In the rows, 128 means zero.
Rotation paths and how fast each direction turns (degrees a step):
Each turn is a multiple of 5 degrees from 10 to 175, or 0.
Each row of a path follows its step; steps can be skipped.

step 2: [119 109 133 136 139 110 125 121 141 134 130 136 141 137 127 119 124 139
 138 139 129 142 114 124 132 122 148 120 126 127 130 132 127 129 136 126
 115 128 131 134 134 116 135 124 125]
step 6: [121 127 130 122 126 126 123 127 135 126 118 124 129 134 130 129 134 141
 105 123 138 128 136 129 130 138 125 128 118 110 135 144 124 110 135 124
 136 121 132 113 109 139 124 126 128]
step 9: [124 124 125 141 135 117 131 136 133 116 140 140 133 129 140 120 126 125
 130 144 122 135 112 106 125 140 130 131 120 127 129 148 138 127 126 137
 126 117 129 137 125 136 130 125 124]
step 16: [131 106 121 141 127 122 132 128 114 119 128 139 125 124 122 122 133 133
 124 138 123 128 114 117 124 135 119 132 113 128 123 133 132 140 139 119
 140 133 125 121 114 132 116 141 117]
step 18: [118 123 123 132 134 124 122 124 123 125 117 124 136 149 133 134 138 122
 119 125 139 117 133 117 138 117 122 130 134 137 132 146 128 122 122 124
 130 130 140 117 112 134 123 138 146]
step 19: [135 131 133 135 140 102 119 126 131 126 121 136 125 126 131 119 128 142
 133 117 142 137 135 129 118 147 113 139 126 115 124 127 128 118 131 127
 116 132 133 121 130 132 130 124 136]
step 23: [120 113 112 139 119 125 134 139 127 134 126 117 134 138 124 123 140 131
 123 131 120 118 119 119 143 127 118 136 133 132 138 128 130 129 142 127
 123 145 122 128 109 123 122 130 139]
step 28: [118 118 125 146 117 118 133 140 128 126 141 128 121 129 113 124 152 134
 126 129 127 124 129 132 137 126 124 142 115 122 116 128 128 140 127 133
 133 119 119 128 122 132 115 130 141]
Directions:
[128 127 124 127 127 125 127 129 128 125 128 128 128 127 126 126 128 128
 130 130 128 126 124 126 131 133 132 125 125 128 130 124 129 122 131 125
 132 128 128 130 129 128 125 122 128] | 100
[130 130 125 125 128 127 128 131 130 128 126 127 128 122 129 130 131 131
 127 125 134 128 133 132 127 131 128 123 130 130 129 125 131 130 127 133
 128 127 130 130 127 127 126 128 126] | 155
[127 125 130 126 128 127 126 130 133 127 133 130 127 129 130 123 125 126
 129 125 130 128 127 128 130 130 126 129 132 125 129 128 129 126 125 128
 128 127 125 129 129 133 129 128 121] | 140
[128 126 124 130 127 128 126 127 125 128 127 132 131 129 127 129 127 125
 129 128 128 129 123 127 125 125 130 125 132 131 130 131 134 126 130 129
 129 129 132 132 126 131 127 133 126] | 160
[124 127 127 125 131 122 128 125 131 127 124 131 128 127 129 129 125 124
 128 130 125 132 130 129 127 126 125 124 129 124 125 125 128 125 127 130
 127 126 130 128 131 125 131 127 130] | 60

step 3: [127 128 119 112 124 136 127 129 131 127 136 127 131 133 142 133 133 124
 124 127 121 122 126 127 118 152 140 143 135 129 123 129 116 135 142 129
 115 123 126 124 120 126 126 127 125]
step 9: [130 123 140 125 139 140 129 132 127 113 126 127 120 123 121 134 128 139
 123 139 109 122 119 133 129 121 129 120 116 128 133 112 123 131 134 125
 127 123 134 118 136 122 128 122 117]
step 11: [130 122 128 125 125 128 120 128 116 126 139 135 122 138 134 123 134 122
 125 120 120 124 127 133 142 149 139 124 110 132 126 129 126 133 139 127
 131 122 120 122 119 144 123 127 133]
step 15: [130 135 131 116 119 128 139 110 110 134 135 114 133 139 126 124 122 133
 130 139 117 131 124 122 137 130 128 133 139 127 136 137 123 130 128 128
 126 123 133 121 132 126 121 129 144]
step 18: [128 124 135 117 145 134 129 123 117 128 125 119 132 122 125 137 120 139
 120 135 111 121 127 136 142 122 123 117 122 126 127 129 124 116 142 122
 135 123 135 134 128 121 125 120 134]
step 22: [139 109 124 133 140 122 113 125 119 115 139 121 132 135 142 124 126 134
 124 131 123 136 134 120 122 134 127 132 123 125 117 127 123 135 134 136
 122 131 141 120 128 129 118 127 125]
step 24: [136 135 136 120 108 137 125 114 126 131 120 129 125 142 119 127 121 136
 121 124 123 135 122 118 128 144 134 139 137 131 118 135 129 132 126 128
 130 121 132 123 133 126 123 122 141]
step 25: [125 113 130 128 124 132 134 118 136 118 143 127 122 128 128 127 117 123
 128 137 121 127 109 122 123 129 114 126 130 139 122 135 128 136 136 144
 139 126 128 119 136 132 121 122 126]
Directions:
[129 130 131 125 129 127 127 130 128 128 123 125 124 130 128 128 122 128
 131 130 125 130 128 124 126 131 126 125 129 127 126 127 128 127 127 126
 125 127 129 134 129 127 133 128 132] | 125
[125 126 132 128 131 125 127 126 126 129 128 133 129 126 126 133 127 123
 125 126 129 129 120 124 125 130 128 128 129 127 130 130 126 128 125 128
 126 126 127 129 127 127 126 129 124] | 85
[129 133 132 126 127 128 129 128 125 127 122 126 127 129 129 126 131 129
 128 124 130 130 127 129 125 123 126 130 126 128 130 124 125 132 125 129
 127 126 130 126 131 132 130 129 124] | 100
[132 125 130 128 129 128 125 129 132 125 135 130 122 128 126 126 131 125
 131 126 127 128 127 128 126 131 131 129 128 128 127 125 128 134 128 126
 126 131 132 127 130 129 128 127 127] | 135
[128 128 125 129 134 131 130 127 131 123 127 131 127 126 126 125 126 126
 131 125 123 128 126 131 131 128 128 127 126 130 129 126 128 128 126 132
 132 124 125 130 126 128 131 131 129] | 155
[128 129 125 128 121 124 131 133 128 128 127 130 128 129 127 130 127 128
 134 123 126 128 124 128 127 130 127 130 126 133 128 132 127 128 133 128
 127 127 127 125 130 126 130 129 129] | 85
[124 126 127 122 128 128 130 125 132 132 129 127 127 131 128 128 124 125
 128 125 127 131 127 133 126 124 128 130 132 128 129 128 129 131 128 133
 127 131 128 129 129 127 125 126 132] | 35
[129 128 127 130 126 127 131 129 125 133 127 125 127 127 126 130 126 122
 129 132 123 126 128 127 129 126 133 130 123 125 127 124 127 130 127 129
 126 130 126 125 123 127 128 128 127] | 10

step 1: [127 119 132 127 118 140 130 121 128 129 125 132 138 118 123 150 131 127
 131 123 126 144 127 139 120 139 132 121 135 131 120 124 128 118 127 121
 117 133 108 130 127 123 125 144 130]
step 2: [130 125 108 128 116 127 135 123 138 125 123 128 130 114 140 130 135 125
 135 129 127 119 123 122 130 129 118 153 131 125 123 132 139 129 130 134
 121 124 141 135 113 128 119 129 132]
step 3: [136 133 132 112 121 120 129 121 129 135 120 120 122 142 122 124 131 126
 125 135 128 141 131 128 113 121 118 138 126 130 147 131 118 134 117 124
 123 133 128 139 132 137 131 112 122]
step 9: [132 126 125 125 121 130 131 114 118 135 127 115 135 120 143 127 129 126
 125 121 125 128 141 128 130 136 121 121 134 116 139 112 133 132 120 124
 118 114 124 137 136 119 125 142 139]
step 12: [115 136 132 130 133 145 136 126 118 123 110 144 121 138 132 130 119 129
 119 138 120 126 136 138 114 123 133 144 130 131 134 125 128 120 123 135
 119 127 131 132 126 135 136 124 132]
step 20: [135 134 126 123 120 129 135 126 142 129 117 122 121 148 136 125 118 121
 130 126 121 124 130 127 119 112 134 132 117 128 138 132 126 121 127 124
 122 133 129 127 112 125 116 128 149]
step 26: [146 129 126 115 114 121 137 128 111 135 129 126 141 134 126 123 121 132
 127 120 115 141 132 129 134 120 129 116 138 123 113 128 130 142 121 124
 129 132 121 133 124 129 130 133 126]
step 28: [130 125 149 115 126 134 128 125 142 126 127 130 125 131 133 131 140 107
 124 118 134 131 123 138 131 121 127 141 126 140 127 132 136 116 123 137
 126 139 121 135 132 126 129 120 140]
Directions:
[126 127 127 134 129 128 129 125 128 128 125 135 126 127 126 128 130 130
 131 130 129 132 127 130 130 131 122 129 127 132 126 131 127 126 129 131
 125 128 127 132 126 128 128 128 129] | 65
[127 128 122 126 125 128 125 124 128 124 126 131 125 129 126 128 131 124
 125 129 128 129 129 125 120 128 132 132 129 130 131 129 127 126 130 125
 126 129 131 127 129 128 127 128 127] | 40
[132 122 130 122 127 126 130 126 130 129 128 133 130 126 126 129 126 124
 127 130 130 129 129 127 129 129 126 125 125 133 129 127 129 131 127 125
 129 128 124 123 130 130 129 129 128] | 145
[129 126 129 129 126 132 128 132 132 128 132 133 124 124 125 130 131 127
 129 125 127 131 122 128 128 123 129 125 129 126 127 126 128 125 126 126
 129 129 129 129 130 124 127 127 129] | 120

step 3: [145 123 131 122 130 132 138 128 125 127 117 122 131 123 129 127 122 127
 119 128 130 124 130 131 125 127 140 128 124 142 121 127 134 138 148 114
 129 127 119 103 123 136 123 136 144]
step 4: [133 140 120 138 123 131 108 123 125 142 130 133 130 130 125 133 114 144
 144 129 143 131 117 130 126 132 131 139 120 125 122 131 113 128 122 120
 121 128 130 132 116 136 127 136 125]
step 7: [126 129 135 129 122 106 119 128 129 139 127 122 134 132 112 122 123 133
 138 125 120 120 120 120 136 129 140 136 121 130 132 118 127 124 136 142
 123 138 109 140 133 136 118 125 130]
step 12: [132 121 139 133 125 136 137 128 128 132 139 142 135 141 131 135 125 137
 137 115 115 144 138 127 129 121 140 141 126 127 130 128 130 120 137 118
 141 124 129 130 124 118 139 138 121]
step 16: [135 135 132 124 132 125 122 139 133 129 138 132 122 139 125 117 114 122
 124 127 131 125 130 140 116 123 129 130 127 138 132 112 115 128 120 152
 125 128 142 123 123 128 145 125 137]
step 22: [115 118 131 127 116 110 131 124 138 133 124 113 115 123 127 127 125 136
 141 116 125 134 133 124 133 124 140 134 108 129 118 125 132 135 128 121
 116 122 129 129 133 144 133 127 126]
step 25: [122 141 121 130 122 132 131 126 123 133 117 122 127 142 125 117 137 142
 133 146 137 137 123 128 127 115 127 132 121 125 121 125 127 127 122 136
 114 140 126 131 140 134 137 137 108]
step 26: [128 142 127 113 128 121 128 124 130 142 124 121 140 114 141 133 124 110
 107 122 125 126 130 130 121 120 130 129 127 135 138 124 140 129 128 129
 114 143 129 127 129 121 119 120 129]
Directions:
[128 130 128 129 129 123 122 133 127 128 127 128 127 127 130 128 127 127
 130 129 127 128 132 132 127 127 125 127 131 128 129 123 133 126 123 124
 127 129 126 131 130 132 129 132 128] | 120
[128 131 134 130 130 125 125 126 127 133 128 128 130 129 128 125 131 128
 130 131 126 130 127 127 128 128 122 125 127 129 127 127 130 129 127 134
 130 130 129 127 126 126 125 125 133] | 35
[127 130 125 132 132 129 129 128 130 125 129 129 127 130 130 125 131 123
 128 125 129 128 130 132 126 128 132 124 129 127 130 126 125 132 128 126
 124 131 129 125 126 128 125 126 133] | 140
[130 125 130 129 126 129 129 125 134 123 122 127 130 128 129 125 130 132
 130 124 127 128 125 128 129 126 123 125 129 130 131 125 127 129 130 126
 128 132 128 130 130 128 130 131 128] | 145
[124 130 129 124 126 126 128 126 133 125 128 129 122 133 125 128 128 129
 127 129 130 126 128 126 126 127 126 133 129 125 126 128 128 132 124 130
 129 129 127 128 127 131 129 128 130] | 125
